One turning vector, and how many steps it has turned
The counts run from 0 to 382.
[114 148 137 151 145  68  96 130 176 133 143 131 127 138 181  94 105 144
 139 161 152 127 159 134 146 144  99  81 164 100 156 144 127 133 110 169
 102 101 118  91 126 131 111  90 130 174]
25
[130 120 150 129 129  98 113 114 182 116 185 161 116 161 139  98 127 109
 123 148 157 144 149 128  97 145 103  68 163  59 155 144 111 145 118 145
  96 135 137  98 113 142 106 135 158 156]
120
[112 128 138 143 141  84 109 130 175 119 168 146 121 152 159 109 149 114
 135 157 162 150 161 140 105 133 118  55 146  80 143 143 104 138  92 154
  99 117 118  82 112 136 108 127 142 157]
51
[118 134 116 148 131  59 103 166 158 113 174 158 136 151 161 142 123  82
 126 145 155 140 158 121 103 108  91  82 159  95 150 117 149 137 113 161
 127 139 149 108 124 143  97  98 125 155]
257
[129 160 124 149 133  71 121 119 161 121 130 133 133 134 174 104 125 137
 150 142 158 154 169 134 150 129 147  76 146  76 149 156 103 122  98 153
 112 101 106  65 116 140 104  81 137 145]
33
[124 136 128 152 124  60  95 145 187 136 157 166 123 134 165 112  69 119
 132 148 166 129 167 133 132 122  94  97 169  88 146 138 161 113 105 140
 121 121 123 105 130 122 120 103 145 159]
233
[142 143 139 128 118  85 112  96 177 138 146 158 124 140 145 117 107 145
 119 148 143 133 132 123 156 146 124  77 165  60 177 130 105 140 122 147
 105  98 168  72 148 142  98 103 151 158]
153
[131 133 128 165 114  62  99 140 165 117 175 173 132 145 162  93 101  99
 153 157 144 161 144 142 123 156 120 101 167  71 138 158 126 136 142 119
 118 152 146 114 131 137 104 112 162 132]
371
[147 149 146 163 117  64  97 151 148 105 165 133 135 147 156 103  94 117
 151 148 135 147 150 137 149 153 114 102 165  63 165 159 120 148 153 134
 127 132 140 103 134 138  80  93 147 145]
358
[122 157 131 160 139  53  94 159 153 120 149 134 145 142 182 110  96 128
 157 151 139 137 161 137 147 140  99  98 161  92 154 141 138 141 135 160
 118 119 120 108 127 129  93  81 126 167]
289
[140 125 107 137 139  68 114 112 178 139 161 162 119 134 168 101  79 114
 118 142 164 104 144  92 130 134  76 115 184 100 158 122 141 127 112 153
 116 127 135  95 139 152 126  82 131 159]
208
[150 147 103 128 127  64 135 122 144 122 148 151 140 144 146 138 113 104
 127 111 142 129 150  89 134 103 122  99 156  71 178 114 118 145 126 152
 123 119 154  75 133 160  96  62 126 156]
205
[145 140 145 143 127  90 121 111 163 118 150 133 119 146 155  81 119 140
 138 139 157 144 159 131 136 151 141  83 152  49 162 167  92 132 119 132
 100 110 109  70 112 141 101 102 156 147]
102
[124 151 119 159 132  57 113 129 167 108 147 155 145 137 159 126 127 114
 155 155 160 174 163 147 129 124 159  64 146  87 138 148 107 114  95 148
 110 118 138  86 130 141 101 102 150 131]
40
[137 135 125 147 129  63 121 144 149  90 174 135 136 153 140 136 144  88
 142 130 165 160 172 133 110 112 137  67 143  72 152 143 103 135 101 151
 118 131 136  80 112 154  92 103 143 134]
53
[138 142 109 174 109  48 105 151 153 109 168 138 132 140 166 119 126  94
 146 153 163 162 165 137 132 127 130  89 151  89 137 150 111 114 112 132
 136 144 127  75 132 149  94  95 141 113]
47
[159 153 127 152 137  66 126  93 160 103 150 131 133 132 151  99 102 132
 146 146 158 143 155 118 148 146 149  88 169  88 159 160  82 122 113 146
 110 109 129  73 136 160 109  84 157 124]
90
[144 130 108 162 102  74 121 121 161 123 172 159 118 148 155 102 133  98
 135 154 159 159 144 129 125 145 139  93 155  64 149 151  97 126 122 115
 123 146 140  69 133 157  98 107 156 112]
116
[160 154 133 141 144  68 123 112 135  92 163 116 135 144 137 125 126 115
 139 131 147 139 155 111 140 135 132  82 163  78 174 137  83 144 126 163
 114 118 142  77 125 166  89  80 134 140]
78
[116 141 102 146 115  68 114 141 165 138 152 151 130 153 174 135 158  96
 120 146 157 153 150 120 128 116 118  76 144  78 157 114 120 126 100 152
 132 126 136  57 127 150  95  91 120 151]
255
[143 149 113 146 126  66 115 109 158 121 165 179 140 145 149 127 107 104
 140 150 134 151 123 113 138 143 126  96 169  90 159 122  99 142 146 146
 113 131 190  99 160 167  95  94 153 139]
142
[129 151 130 153 140  77 106  93 169 128 155 134 127 139 169  95 120 134
 136 169 151 141 140 124 147 163 117  72 170 102 156 143  86 134 118 162
 101 109 142  80 149 153 103 101 147 146]
83
[145 150 130 149 112  68 108 143 158 131 151 174 132 144 161 105  78 122
 141 134 131 137 147 122 146 137 111 116 163  50 173 143 143 146 155 124
 122 130 145 102 132 139  89  84 150 160]
162
[135 151 130 155 134  57 105 129 167  99 147 136 139 130 142 138 104 122
 147 155 164 158 167 147 143 121 145  66 157  99 153 143 113 109  95 156
 122 106 141  90 141 146 101  97 156 134]
293
[116 127 117 152 144  82 110 128 161 115 175 145 123 156 182  76 144 107
 141 150 158 137 156 117 105 153  91  90 161  91 141 154 104 149 120 154
  96 140 105  87 107 148 115 102 128 154]
322
[135 149 131 168 123  53  99 169 148 107 152 126 138 144 174 122 108 111
 153 144 143 149 171 140 146 123 124  92 151  71 157 150 136 132 128 146
 130 124 119  89 121 130  83  80 131 147]
35
[143 148 117 150 138  69 120 135 129  94 171 130 146 155 153 115 142  95
 147 135 139 143 149 106 122 134 118  93 158  79 163 136  90 157 139 159
 123 138 142  88 121 167  84  75 127 145]
332
[123 128 118 145 111  80 108 129 192 139 157 202 119 145 170  95  91 111
 136 146 156 145 143 124 111 137 110  97 166  71 139 142 145 127 119 121
 102 138 137 106 124 132 124 112 160 156]
176
[153 144 145 148 156  67 113 114 165  93 165 149 130 136 150  89  68 125
 159 139 154 135 158 120 123 146 119  98 179  98 146 161 113 137 132 149
  97 125 125 127 126 152 115  98 158 143]
353
[144 148 136 131 154  85 126  95 154  98 158 124 136 147 147 112 136 127
 135 138 155 138 149 113 130 140 128  70 159  82 167 140  77 148 113 174
  98 101 132  74 126 162  98  90 139 157]
77
[119 125 122 132 117  77 109 146 170 133 176 191 125 155 157 120 109  90
 125 139 146 133 146 110 102 121  87  92 161  62 156 118 152 146 127 135
 114 143 158 106 116 134 104 112 139 168]
188
